(in the rows, 128 means zero)
The rows below come in pairs that one turn or mirror swaps. Which row does each named row swap with?
zala: [ 68  98 116 113 153  90 113  98 152 147  96 155 109 125 116 121 131 118
  98 114]
zev: [122 123 107 152 132 126 120  95 137 153 134 116 118 118 104 131 118 136
 122 146]
Mef: [ 56 104 119 123 152  95 103  96 152 141  98 151 112 119 124 119 123 123
 103 114]
rolog: [103 135 120 119 131 119 125 124 117 111 118 138 147 170 126 129 108 131
 145  97]
vomi: [ 57  99 115 129 159  99 107  93 152 146 114 166 101 128 118 121 130 127
 111 111]
Vig: [124 102 105 133 131 141 124 107 136 155 130 121 119 136  93 108 122 134
 129 149]
zun: [102 146 129 133 127 120 104 135 114 106 115 148 130 147 125 127  92 119
 136 116]
tebab: [110 105 151 117 113 126 119 126 127 136 101 133 129 134 101 114 131 113
 163 140]
nadum: [118 100 152 127 100 123 107 120 123 138 103 144 141 134 104 113 135 102
 141 129]
lal: [122 105 101 131 123 142 126 104 140 135 121 120 118 115 116 120 127 137
 131 163]
kaga: [ 61 108 117 115 157  94 106 107 145 134  90 156 108 126 112 111 126 118
  97 116]
nupa: [ 56 119 114 118 159 108 107  88 154 140  93 155 110 133 110 119 136 124
 102 115]
Niku: [ 67  96 122 119 158  95 110  97 143 154 108 160 109 133 120 113 121 127
  94 106]
bebe: [129 117 104 134 136 144 109  96 140 168 113 134 119 142 109 118 141 135
 142 148]
zuros: [ 61 102 111 118 153 104 110  95 154 153 106 159 103 114 117 128 135 117
 105 115]
dap: [ 97 132 102 118 133 141 122 139 133 155 108 112 130 139 133 109 143 134
 144  94]
bupus: [ 96 130 103 111 157 146 111 124 141 150  96 119 116 144 129 101 156 131
 126 101]
pib: [ 90 135 128 129 130 124 110 108 104 109 140 133 133 153 139 129 114 131
 150  98]
Ganu: [ 99 133 121 116 125 124 141  91 107 118 115 187 129 109 115  96 156 125
 106 119]
fimif: [ 65 106 122 118 151  81 108 105 157 133 103 148 113 126 119 119 129 128
 103 105]
Nofu: [105 100 101 143 125 138 118 111 137 156 138 135 106 132 123 107 110 127
 136 158]
zuza: [ 98 132 125 124 110 120 128  88 112 113 118 185 112 107 117 107 154 134
 104 100]
Dite: [ 91 135 109 122 124 125 123  96 128 118 117 134 157 144 137 153 113 132
 144 100]
Vudaf: [108 151 108 132 120 110 124 118 121 109 114 149 133 152 135 143  95 125
 140 114]
rer: [101 128 111 124 120 127 126  82 101 106 110 185 113 115 105 111 147 135
 111 100]
bamum: [ 91 125 114 125 118 121 137 122 117 125 106 125 131 144 134 142  88 128
 140  96]
Fidor: [126 117 117 132 119 147 131 102 127 144 130 113 100 114  96 121 107 123
 134 130]
Loru: [111 111 108 167 127 141 113 111 134 146 126 112 121 119 116 115 124 146
 117 137]
peke: [ 99 105 154 111 114 128 128 124 114 132  99 157 144 137 104 114 148 113
 139 142]
Vobi: [ 97 132 111 111 119 139 123  93 104 114 114 189 115 117 102 101 147 139
 106 105]
Pid: [ 98 142 133 115 128 125 106 118 109 126 109 119 135 151 129 148 101 122
 139 123]
Pak: [109 134 132 113 131 107 120 124 107 120 126 136 134 163 121 130 105 122
 150 108]
Petuf: [ 97 123 113 117 123 126 125  91 107 114 132 194 117 106 119 101 150 134
 122 108]
fopit: [103 133 112 108 110 128 128  91 115 110 121 181 118 111 112 106 163 127
 107 102]
guf: [ 94 130 117 125 115 132 132  98 113 111 118 174 120 105 107  93 164 127
  99 106]
nive: [ 99 136 119 119 111 132 127  96 114 111 126 184 114  99 118  95 151 123
 110 109]
bifi: [102 126 117 114 124 122 129  96 112 113 122 188 110 109 131  97 150 128
 111  90]
taru: [117 105  91 140 117 142 127 108 140 156 129 117 115 143 108 115 129 144
 133 140]
vitu: [ 68  98 126 130 163  96 121  98 143 148  98 159 106 135 111 114 127 129
  95 109]
Nakik: [ 61  93 118 119 142 107 100  92 150 148 109 165 102 117 108 125 129 127
 101 116]
nebin: [ 66 109 112 118 148  93 104  99 145 150  98 162 100 117 116 119 123 127
  95 115]
Piro: [ 69 107 111 131 158  99 117 100 141 154 102 166 100 129 106 122 121 121
  92 113]
siz: [103 124 117 114 109 137 121  86 112 113 123 188 112 123 111  99 148 137
 107 103]
bim: [106 135 141 127 136 124 104 110 118 123 111 154 144 166 133 131 101 134
 145 102]
kez: [ 99 123 103 109 146 144 108 128 139 152 111 126 113 145 139 110 151 126
 140  83]
mepu: [101 128 118 112 120 123 131  91 110 105 119 186 116 103 125 111 155 122
 120 101]
rapar: [108 141 130 122 135 116 121 119 112 139 112 155 154 165 137 138 127 124
 150 108]
zavet: [ 94 147 129 118 139 116 127 131 130 112 131 130 136 152 137 146 112 116
 133 104]
peviz: [127 112 109 143 133 155 114 103 136 172 126 139 125 133 113 108 120 143
 124 142]
guk: [105 140 133 118 125 122 119 128 115 118 107 139 147 154 138 133 105 123
 156 111]
gadu: [106  87 149 110 110 129 119 120 118 142 108 155 136 130 109 120 143 113
 155 138]
zurim: [108 125  95 120 133 137  99 131 135 155 100 117 130 142 136 104 138 123
 126  88]
gazep: [126 124 113 145 117 150 138 113 132 151 120 116 113 133 130 117 125 127
 125 145]
mukoz: [119 116 111 142 129 151 120 110 145 164 124 110 118 125 111 115 128 134
 136 143]
gita: [105 130 109 110 106 126 125 103 123 113 127 179 116 101 106  95 156 132
 107 116]
Gafi: [135 122 110 128 139 136 132  98 149 151 131 135 114 119 111 119 112 106
 135 148]

zun swaps with Loru
vitu swaps with Vobi
dap swaps with tebab
rapar swaps with bebe
nupa swaps with Ganu
Vudaf swaps with zev
rer swaps with Piro

